In the rows, zero is written as 128.
One turn moves each row of this set onto another row. After a few examples, where does it send each row asked below?
ganad: [126 137 152 142 126 112 145 140 126 130 101 116 158 107 103 143 146 142
 114 142 134 156 116 139  94 130 144  93 121 119  99 136 111 144 102 141
 145 152 158 113 134]
mal: [116 149 116 144 126  99 122 151 147 128 104 119 146 143 109 123 157 140
 109 151 148 121 121 112  80 141 153 119 139  97 125 148 106 126 123 161
 133 153 139 137 143]
zav: [117 133 128 165 145 128 169 135 122 155 113 131 121 130 129 125 108 129
 120 119 133 121  97 124  94 117 137  72 132  94 114 167 134 126 128 107
 131 159 135 135 157]
viba: [140 126 127 147 129 109 131 136 126 142 114 141 110 122 142 135 112 139
 126 150 121 148 107 103 108 140 113 108 117 114 158 151 134 164 123 139
 167  99 128 139 131]
Noso: [146 139 118 172 109 110 134 142 137 140  96 116 105 144 127 150 119 142
 119 108 118 132 139 116 109 133 133 127 104 123 122 152 120 150 106 132
 138  92 149 132 140]
kek: [120 135 128 127 114  94 128 144 152 138 110 140 140 130 122 120 142 146
 111 149 158 131 107 106  78 139 132 139 133 106 125 133 121 123 100 159
 145 144 141 142 137]
pora: [123 134 114 135 134 120 123 141 127 162 108 138 131 131 135 120 119 145
 133 148 116 137 110 101 111 137 116  92 129 116 148 145 138 170 123 131
 161 107 133 135 129]
rul: [108 124 132 168 144 121 168 143 126 149 107 125 113 129 131 115 105 126
 131 123 139 128 112 129 107 121 136  67 117  85 119 155 142 130 129 118
 135 163 147 123 148]
zop: [115 141 148 171 150 130 151 136 138 147 103 130 117 133 114 117  98 129
 124 117 137 129  93 117 112 105 144  85 129 113 134 154 125 130 143 107
 128 158 139 140 157]
kovog: [127 143 126 128 127 106 115 149 140 133 116 144 141 136 124 129 151 138
 117 147 163 128 103 125  77 156 137 119 127  95 115 140 108 126 117 153
 130 150 147 136 144]
keni: [120 119 150 152 121 120 138 145 124 143 109 105 138  97  98 154 136 148
 117 137 128 152 104 125  80 121 143  75 113 107 108 153 107 146 104 121
 155 146 150 127 121]
fum: [144 143 131 184 121 103 137 139 112 138  89 106  92 146 134 163 114 142
 128 127 126 120 130 123 117 140 145 120 106 124 121 154 123 141 122 145
 142 107 152 141 130]
nured: [122 122 157 161 116  98 114 159 111 129  96 129 113 135 130 112 120 129
 110 100 134 123 114 112 103 123 148 126 138 111 125 148 132 104 145 133
 137 140 108 121 127]
pon: [140 143 131 174 122  99 143 147 127 150  86  97 101 138 118 154 120 125
 126 125 123 115 128 121 119 141 155 114 112 119 128 156 113 138 126 156
 141  93 148 140 122]
nav: [133 126 114 144 132 108 132 127 122 159 116 146 125 122 143 125 120 141
 143 134 130 138 116  99 121 144 116  99 148 110 139 148 136 156 124 140
 158 104 125 144 136]
zuk: [125 122 131 142 120 100 131 142 123 144 130 134 129 142 139 110 120 152
 128 150 118 150 110  97 104 137 126  93 140 121 151 142 135 162 113 137
 158 118 120 149 122]
didaf: [119 121 138 162 144 129 153 131 140 145 108 131 117 129 125 121 102 127
 117 121 130 131 100 102  95 125 148  84 107  88 144 164 137 129 146 106
 123 153 125 133 156]
mag: [133 115 149 161 119 100 139 160 115 128  95 119 113 122 123 124 124 121
 107 103 137 131 107 119 111 114 153 135 141 103 117 131 129 104 140 125
 123 140 109 127 127]
periv: [120 120 143 183 120 111 124 152 117 148 115 121 106 126 117 116 137 123
 116 102 125 123 110 118 102 115 158 113 145 110 129 145 126 101 140 128
 136 149 103 127 134]
Vugo: [127 145 153 153 117 114 140 143 129 142 105  97 136 103  90 156 142 145
 110 131 132 146 103 132  83 131 141  97 116 111 101 153 122 156 117 135
 141 156 155 105 132]
Tugof: [131 145 120 133 127  96 142 153 147 132  98 141 152 134 128 138 135 126
 109 148 156 129 121  96  72 153 149 120 132  95 124 139 123 140 114 153
 144 150 117 138 149]
Bekez: [132 146 129 169 129 109 144 146 118 138  92 107 116 145 138 147 117 137
 128 116 128 148 132 114 121 140 134 109  95 124 121 162 116 141 107 151
 135  93 161 121 135]
vimun: [141 145 144 171 115 101 135 132 131 154  91 105  90 124 125 148 123 145
 142 104 127 139 126 109 118 126 145 125 107 128 121 153 115 143 105 142
 137  99 136 132 136]
Nek: [122 144 123 122 140  95 134 158 138 126 106 146 148 143 115 143 139 133
 109 150 150 124 122 114  75 146 148 123 136 102 120 133 120 138 111 151
 129 141 128 153 140]
masut: [125 136 145 142 117 115 149 135 128 145 110 102 137 103  92 167 139 143
 120 145 143 141 108 132  95 117 141 100 115 112 113 141 125 152 113 142
 159 159 164 123 143]
nolun: [118 124 162 179 115  97 120 162 106 134 110 118 117 114 140 122 121 139
 111 113 122 130 101 114 103 118 163 126 127 116 114 141 115 113 131 142
 135 134 101 125 131]
Vazal: [122 115 144 159 144 132 152 126 140 152  98 120 123 120 126 110 109 131
 135 120 135 129  83 119 104 110 134  81 130  97 130 145 123 133 124 109
 123 165 141 132 140]

mag goes to masut
Vazal goes to kek
fum goes to zav
Now these:
periv goes to ganad
Tugof goes to pon
zuk goes to nolun
didaf goes to mal
nured goes to Vugo
kovog goes to Noso

One turn moves each row of this set onto another row. After a few examples, where does it send each row asked below?
mobez: [135 132 144 106 101 126 123 110 121 122 132 111 145 152 128 118 156 140
 130 131 152 142 116 159 125 140  81 130 133 156 134 141]
kug: [123 103 121 125 115 107 127 153 150 148 132 136 101 138 104 142 117 146
 129 120 116 117  99 124 132 120 118 120 105 121 135 134]
dol: [132 139 138 103 107 125 129 108 114 115 132 112 142 150 122 114 145 137
 136 127 159 148 118 161 129 132  91 123 134 157 138 149]
bov: [134 141 139 108 101 126 127 109 118 119 137 112 142 152 126 113 151 137
 135 125 156 142 121 164 127 133  88 124 135 155 137 145]
figaz: [ 77 129 120 143 137 133 138 138 143 146 132 124 119 127 124 129 104 117
 137 110 132 135 118 126 158 129 129 121 113 108 119 137]
bara: [ 77 125 124 138 139 138 132 135 134 146 133 114 118 120 129 128 109 119
 137 108 132 132 120 113 162 120 125 123 114 114 115 138]
tev: [ 79 122 126 138 137 142 136 138 144 149 139 119 124 114 127 139 111 120
 138 106 136 130 117 117 158 123 126 129 119 113 117 132]
lan: [114  90 135 124 120 120 121 153 158 161 119 120 126 127 117 156 132 147
 121 126 120 125  96 112 135 133 104 136 110 120 122 122]
Vizu: [123 144 138 107 107 129 133 105 114 117 139 114 139 146 130 115 145 134
 140 123 163 151 126 161 136 138  91 126 139 154 137 144]
sen: [104 129 115 138 122 116 141 152 143 145 134 134 109 137 106 131 103 132
 137 109 125 129 110 134 144 111 131 107 112 112 136 139]
Kala: [123 131 146 105 108 128 126 103 119 123 130 110 145 146 135 121 154 137
 132 132 158 153 121 155 134 152  80 136 135 154 129 139]
des: [110  89 132 124 123 113 117 146 155 155 120 127 111 132 118 150 128 143
 120 131 114 123  98 114 137 143 104 138 102 120 120 127]
Leb: [133 139 140 104 101 122 132 109 116 120 136 116 138 150 125 118 149 142
 136 127 157 149 120 161 129 138  87 125 138 156 141 143]
vol: [ 76 106 133 138 138 132 127 137 151 155 116 117 126 127 132 139 119 123
 125 125 125 139 110 118 154 151 110 136 107 108 110 128]
bita: [118 141 144 111 110 137 126 102 118 118 136 106 148 145 137 114 152 129
 134 128 158 146 124 157 136 144  85 134 136 152 127 143]
gefo: [126 108 122 125 113 107 125 157 142 153 123 124 110 137 103 138 119 150
 128 118 114 122  99 119 133 107 117 112 106 124 137 135]
Rop: [ 83  99 132 131 138 132 122 133 151 151 126 121 115 123 131 143 122 126
 126 126 124 130 109 112 152 150 109 143 104 114 108 129]
retud: [105 128 117 133 123 127 140 150 142 146 144 128 114 124 109 139 106 132
 141 102 132 123 112 125 146 104 134 115 119 117 134 136]
Mak: [133 131 145 103 101 122 126 108 120 122 129 113 142 150 128 122 154 143
 133 132 154 150 117 158 128 146  81 131 135 156 136 139]
defa: [126 107 124 125 112 112 131 159 151 154 132 129 116 132 103 149 119 149
 130 115 121 120  98 123 130 109 119 117 114 121 137 129]
mup: [117 136 143 105 115 134 126 101 115 117 128 107 148 144 133 114 149 131
 133 129 161 154 122 154 135 144  86 134 133 154 127 146]
lep: [124 147 139 111 107 133 130 104 115 117 140 110 144 148 131 112 148 130
 138 124 158 144 125 162 134 135  91 126 137 153 133 145]
bitu: [125 132 146 108 107 131 122 105 121 122 130 107 149 148 135 118 157 135
 130 134 154 146 120 157 130 147  80 136 133 154 127 140]
nur: [117 140 143 109 111 132 129 101 116 119 135 110 144 144 136 118 149 132
 137 126 162 154 125 156 139 148  85 133 138 152 130 141]
Nomir: [135 130 142 100 106 123 125 109 117 118 125 111 144 152 124 118 152 141
 130 132 155 149 114 157 125 138  85 129 131 157 136 145]
penon: [ 86  99 136 131 135 138 124 140 153 157 124 114 130 117 131 151 126 129
 126 121 128 132 108 109 151 143 108 143 113 113 109 123]
fenu: [104 125 114 133 126 119 136 145 142 140 144 136  99 130 108 133 104 131
 139 108 126 120 112 126 146 113 132 115 111 118 133 142]
dur: [104 130 116 134 124 121 135 148 133 144 137 125 109 130 110 127 106 134
 139 105 126 124 114 121 148 100 132 107 113 120 134 142]
vok: [ 79 121 121 137 140 134 132 134 143 142 141 127 108 120 126 132 108 117
 137 112 131 127 118 118 158 132 127 130 111 113 116 139]
zoli: [125 128 145 102 110 128 123 105 118 119 123 107 148 148 131 118 153 137
 130 134 157 152 115 154 130 146  81 135 132 156 128 144]
sis: [121 143 139 106 113 131 130 103 112 114 132 109 143 145 129 112 144 130
 137 125 163 151 123 158 135 136  92 126 135 154 133 148]
luf: [ 83 101 135 133 137 134 119 135 144 155 116 109 127 121 135 139 126 129
 124 124 123 135 110 105 155 141 106 138 106 115 106 129]
gere: [105  93 133 130 123 115 122 150 157 159 109 123 124 137 118 146 128 143
 118 131 115 133  96 120 137 146 102 134 102 113 120 124]
Dev: [122 107 122 129 113 105 130 159 151 154 120 133 113 143 103 141 118 148
 126 122 115 126  97 130 131 122 116 116 106 116 136 131]
Gofem: [111  90 135 124 120 115 115 149 148 159 110 115 122 133 120 145 132 147
 118 131 112 128  97 109 138 132 100 131 102 122 120 126]

dol goes to Nomir
Vizu goes to Leb
Now these:
penon goes to tev
Gofem goes to luf
bov goes to mobez
vol goes to figaz
Rop goes to vok

One turn moves each row of this set onto another row. After a few examples, where does it send each row asked below?
Q: [131 146 126 142 151 102 127 143 129 136 132 155 133 136 132 140 110 153
 134 136 126 141 134 144]
E: [100 129 146 122 112 134 129 115 113 108 144 147 124 125 114 111 140 123
 135 104 135 109 109 133]
T: [110 116 143 126 101 118 132 126 130 119 126 162 121 124 102 109 143 115
 121 127 133 106 122 142]
X: [119 125 118 122 134 124 113 113 118 133 105 111 158 100 118 118 127 127
 141 113 123 125 113 121]
B: [139 133 150 146 134 124 130 126 138 103 115 148 141 150 163 142 115 151
 124 126 123 125 144 131]
Y: [148 100 144 123 100 137 148 151 140 123 141 127 131 116 124 115 119 115
 117 149 134 125 118 132]
F: [129 150 132 134 136  92 136 147 125 139 131 152 135 129 131 135 107 146
 135 129 120 145 132 144]
C: [154 136 145 138 141 129 145 111 126 113 119 153 120 152 144 127  97 121
 142 130 139 147 109 130]
J: [107 121 129 134 117 148 131 122 127 120 139 157 118 134 102 114 150 120
 125 137 137 103 114 127]
G: [133 139 147 136 144 115 136 145 144 122 111 132 131 137 134 150 116 123
 150 126 147  98 102 148]
W: [135 112 103 109 115 136 137 139 123 125 124 108 131 111 168 129 124 132
 113 125 140 132 119 131]
P: [122 124 105 120 106 136 131 126 112 126 137 103 126 120 163 145 117 128
 117 126 120 123 126 123]
A: [137 133 148 136 132 128 141 136 143  99 104 151 147 146 162 134 126 151
 123 119 121 126 141 122]
L: [108 127 107 136 135 130 102 101 127 140 116 129 134 103 121 128 129 125
 118 124 124 114 125 132]
M: [147 106 130 127 100 151 147 137 127 123 136 125 136 128 118 122 122 116
 126 153 111 130 119 109]
S: [111 122 103 118 128 114 114 107 120 129  95 140 136 108 130 117 138 129
 117 112 128 120 122 139]
K: [116 122 120 114 118 138 140 148 111 120 154 106 134 117 154 127 124 140
 126 111 139 128 123 118]
U: [137 138 138 142 151 116 139 143 136 119 108 140 129 152 128 149 119 129
 156 137 146 106 106 141]
H: [144 101 158 131 116 144 131 139 137 117 140 123 148 110 108 114 120 122
 123 129 115 129 119 115]
Z: [149 135 146 135 148 137 144 116 132 119 121 156 122 138 146 116 105 122
 133 124 147 151 103 131]

J goes to M
F goes to G
Now these:
S goes to T
E goes to H
B goes to Q

